In the rows, zero is written as 128.
The rows of X fall into 3 groups, and each row is roughly a mix of its group's hidden directions.
X (140 x 14):
[[114 139  93 144 143 135 164 119  87 140 128 127 151  84]
 [144 121 151 114 104 129  93 143 173 121 129 122 103 172]
 [148 134  99 103 159 119 139 146 157 130 173 126 134 167]
 [130 140 121 106 100 124 118 127 116 117 133 201 109 116]
 [120 110 165 161  93 131 107 125 114 139 110 123 129  77]
 [123 143 123 128 156 136 151 112  78 147 113 136 151  82]
 [124 148 101  92 109 114 144 124 133 106 154 181 110 114]
 [150 132 115 125 117 129  91 157  79 132 157 163 118 139]
 [118 119 150 160  89 134 118 106  94 129 104 149 129  86]
 [161 151 134 131 140 147 148  71 118 143 118 166 135 127]
 [ 95  91 136 131 109 110 119 172 150 124 140  87 116 125]
 [105 123 140 142 151 129 160 127 159 130  97  84 146  94]
 [139 119 156 152 165 142 114 136 130 158  98  83 126 150]
 [168 154 126 128 157 148 146  81 135 156 129 151 132 145]
 [ 92  97 125 126  92 112 109 172 146 115 133 102 119 109]
 [143 133 171 136 150 146 116 140 109 155  82  94 138 121]
 [113 124 142 155  79 132 122 106 103 127  98 146 124  85]
 [149 108 142 126  92 138  93 109 107 144 111 176 115 144]
 [101  90 122 133  93 112 109 165 126 113 148 103 119  97]
 [133 143  93  92 170 118 150 141 144 122 158 118 131 161]
 [124 132  99 100 165 122 147 145 159 133 151 106 120 171]
 [122 146 105 111 169 127 159 129 103 146 117 123 161  87]
 [135 106  99 116 148 114 153 141 169 145 173 101 117 134]
 [118 164 127  98 119 129 138 120  72 115 104 161 135 113]
 [145 138 105 108 173 127 142 133 150 132 153 123 131 183]
 [134 118 159 156 154 147 123 111 144 150  92  83 139 145]
 [133  99 103 124 119 112 140 148 170 129 182 103 122 124]
 [120 152 144 119  88 134 121 113  85  96 102 159 142 112]
 [ 94  91 130 136 104 116 100 176 132 119 136  99 121 113]
 [114 136 103 134 151 126 151 131  82 140 121 122 153  76]
 [146 102 112 134 146 128 131 151 158 167 170 103 120 101]
 [156 160 142 137 151 150 136  81 108 138  97 154 134 143]
 [163 110 129 143 165 140 133 110 168 162 149 118 102 139]
 [144 109 141 123 108 120  91 147 170 115 148 119 102 169]
 [116 160 133 149 173 139 174 119 118 123 140 109 146 100]
 [128 154  95 114 118 114 132 136  95 100 167 164 119 102]
 [142 113 103 134 157 117 126 158 155 145 176  99 103 135]
 [153 161 128 124 155 145 157  79 122 144 114 160 132 145]
 [138 111 147 163 157 145 121 122 135 155 114  70 139 138]
 [127 111 122 130  89 122 111 138 176 112 142 110 102 170]
 [120 127 152 157  91 133 105 125  90 124 105 141 132  81]
 [150 159 129 104 112 121 108 141 163 106 142 156 114 173]
 [161 128 135 122 170 132 144 132 174 157 142 102 104 119]
 [112 144  89 110 108 110 133 137 103 101 162 169 125 109]
 [151 144 132 102 106 122  99 132 167 114 144 139 104 174]
 [109 163 125  97 124 119 145 125  80 104  99 158 142 126]
 [126 158 142 102 113 128 127 124  77 110  95 170 131 125]
 [150 119 124 115 164 122 156 133 183 152 151 104 114 122]
 [150 140 110 121 103 132  99 131  81 132 151 174 115 143]
 [143 103 164 162 124 156 103 116 127 156 102  92 136 135]
 [138 108 104 129 159 120 135 137 172 150 166 114 100 152]
 [ 98  97 128 136  97 108 108 174 131 116 144  98 122 105]
 [119 145  97  92 117 107 151 128 127 108 153 181 120 115]
 [124 148 117 137 149 142 155 114  82 148 113 136 151  81]
 [146 132  96  93 162 127 155 114 151 121 155 136 128 169]
 [126 109 140 122  91 122 112 121 180 115 123 118 104 171]
 [138 132 115 100 108 114 115 128 169 110 154 133 109 182]
 [133 116 165 162 146 145 109 131 131 151  88  88 145 133]
 [168 157 115 124 143 135 161  76 131 145 138 152 134 133]
 [133 104 118 139  76 136  97 122  90 139 130 156 106 144]
 [143 104 125 143 161 128 133 125 187 152 144 108 109 150]
 [122 137 109 140 148 137 155 109  80 147 119 140 151  82]
 [160 162 125 120 160 143 151  81 113 137 121 160 138 134]
 [150 137  92  99 159 131 146 126 150 131 168 133 123 168]
 [109 127 144 145 146 133 166  92 152 131 101  94 140  95]
 [101  92 120 121  96 106 114 173 143 107 152 107 124 114]
 [ 85 102 132 129  96 113 111 173 135 111 120  99 117 113]
 [ 90 103 131 136 106 114 101 183 129 120 134  98 122 112]
 [156 109 127 155 159 124 126 135 170 133 163  92 109 142]
 [103  96 134 124 104 112 104 175 146 113 133  89 121 111]
 [145 137  93 104 167 123 148 132 150 133 167 125 131 167]
 [165 154 125 125 159 145 146  82 127 140 118 154 136 159]
 [119 132 101 141 154 130 152 127  79 142 130 129 152  80]
 [142 142  95 102 172 118 152 133 136 126 162 106 126 163]
 [168 158 135 128 152 144 150  76 120 141 119 154 136 137]
 [111 155 129 131 178 125 159 153 107 122 129 110 154  94]
 [124 108 155 145 120 144 118 130 151 143 106  61 140 138]
 [128 127 131 147 148 140 142 112  71 145 116 156 150  89]
 [106 161 139 109 126 133 135 110  92 116  76 158 141 133]
 [129 124 127  97 114 114 114 140 173 110 144 126 111 184]
 [153 142 121 121  99 135  96 117  85 133 147 172 108 142]
 [138 111 163 169 129 155  95 123 132 151 101  92 132 131]
 [159 158 125 120 157 148 141  86 114 132 116 169 138 150]
 [115 162 141 124 135 134 108 128  80 114  84 156 119 148]
 [111 134 114 145 156 130 151 142  78 135 125 121 152  81]
 [165 162 125 127 164 145 146  87 118 144 126 155 138 149]
 [111 151  96  92 135 106 150 127 136 108 138 180 112 137]
 [125 141 126 144 185 131 164 132 138 125 148 100 153  98]
 [133 111 165 149 139 145 119 120 148 148  90  83 135 155]
 [ 87 103 130 133  93 111 121 169 127 119 136  98 111  99]
 [156 110 130 150 156 136 124 124 179 148 153  98 103 139]
 [155 126 151 124 102 141  85 122  93 145 111 170 114 131]
 [105 123 125 145 156 115 159 134 163 102 160  84 131 131]
 [108 126 134 130 168 131 155 150 140 135 118  72 144  99]
 [132 114 136 116 103 118 109 135 181 110 135 127 109 178]
 [150 166 130 129 165 149 136  95 112 140 103 159 139 155]
 [127 166 145  99 141 126 131 139  75 116  88 145 125 137]
 [128 143 126 144 146 143 146 111  76 148 113 140 145  80]
 [ 92 105 153 134 108 120 104 175 132 122 118  94 119 104]
 [125 147  94 115 114 112 138 128 105  97 167 171 125 103]
 [147 116  99 120  89 114  90 142 139 119 159 145 106 159]
 [129 104 136 137  69 122  91 112 115 127 105 153 105 134]
 [160 159 121 116 156 139 160  78 132 140 122 153 135 142]
 [120 105 134 161 135 144 142 104  92 153 105 125 142  80]
 [115 113 146 153  83 130 112 121  96 120 113 144 128  79]
 [141 122 150 110 101 127 113  97 177 123 113 144 111 169]
 [119 118 153 157  77 131 118 110 114 131 102 142 127  83]
 [160 162 135 129 151 142 149  77 110 141 113 157 139 123]
 [159 157 109 123 145 137 162  77 126 143 134 159 134 140]
 [130  94 121 145 129 129 132 128 192 149 156  99 130 117]
 [124 141  97 103 108 109 129 147 121 109 167 174 113 104]
 [ 90  93 132 133 102 117  99 174 128 110 126 100 119 118]
 [ 95 107 124 118  95 106 116 177 148 107 133  97 118 122]
 [134 113 167 141 130 145 122 123 155 142  95  73 135 147]
 [126 108 142 152 148 139 124 123 152 145 113  66 131 161]
 [110 125 137 144 161 124 162 122 169 117 132  77 138 111]
 [153  97 109 141 137 129 125 133 166 151 180 113 104 129]
 [122 137 103  97 100 117 138 123 114 114 148 190 123 109]
 [150 141  90 105 167 128 143 128 138 127 163 125 125 173]
 [123 149 100 116 129 112 138 117 103 102 144 193 121 128]
 [148 110 132 130  87 138  90 112  97 142 130 168 107 147]
 [ 99 133 142 140 146 126 171 110 165 118 103  89 141 109]
 [ 97  93 146 152  83 119 106 162 123 121 130 110 114 109]
 [147 141 116 112  89 136 113  92 107 143 110 178 120 136]
 [145 116 153 151 159 143 127 120 154 149 111  73 125 150]
 [ 92  97 147 130 101 121 107 173 139 115 118  95 111 120]
 [130 134 148 125 101 118 104 148 177 101 132 111 102 165]
 [ 96  89 134 135  93 118 103 171 141 120 135 103 117 110]
 [112 109 119 145 148 136 151 124  99 151  99 116 155  76]
 [ 95  90 135 133  95 121 101 174 141 122 138 108 117 110]
 [148 132  94 103 161 121 153 122 159 134 164 125 131 166]
 [153 127  99 100 160 129 144 120 166 133 159 123 127 169]
 [148  84 122 133 115 129 121 142 173 154 170 113 112 125]
 [135 119 120 120  99 118 112 134 181 108 148 121 106 174]
 [148 176 120 100 167 135 162  99 128 134 121 145 134 139]
 [104 154 137 122 131 140 105 132  76 133  80 138 123 150]
 [111 156  99  94 125 101 152 143 124  97 148 162 130 104]
 [117 135 125 130 162 127 146 134  85 142 107 127 157  75]
 [110 114 162 163  95 133 108 126 104 136 102 129 128  83]
 [116 137 131 147 179 126 166 137 152 116 143  95 150 105]]

One row of each group comes first, with its name. Which group is each row after those in?
[102  96 128 142  82 113 103 164 122 113 140 114 123  98]  B
[150 103 128 128  79 131  82 118 117 142 118 158 106 139]  M
[141 133 158 148 165 148 136 107 129 150  91  85 141 133]  G

[119 132 157 143 172 139 142 152 124 138 111  88 144  89]  M
[143 122 127 115 120 116 104 148 171 108 163 126 110 176]  M
[ 99 135 135 104  88 116 130 147  90 105 103 138 163 112]  G
[155  93 116 153 123 131 123 125 164 144 181 116 119 111]  G
[ 93  90 134 136 107 118  97 176 134 118 131 100 123 113]  B
[140 151  85 103 115 115 117 141 100 118 159 169 127 149]  M
[152 105 129 146 161 121 142 130 183 138 156  98 120 138]  G
[138 123 143 161 168 148 107 132 104 165 106  93 128 139]  G
[128 121 134 106 113 111 104 152 169 106 147 111 105 175]  M
[131 137 100  96 171 125 153 137 157 136 156 115 123 166]  B
[134 137 100 109 122 113 145 109 116 106 155 192 114 134]  G
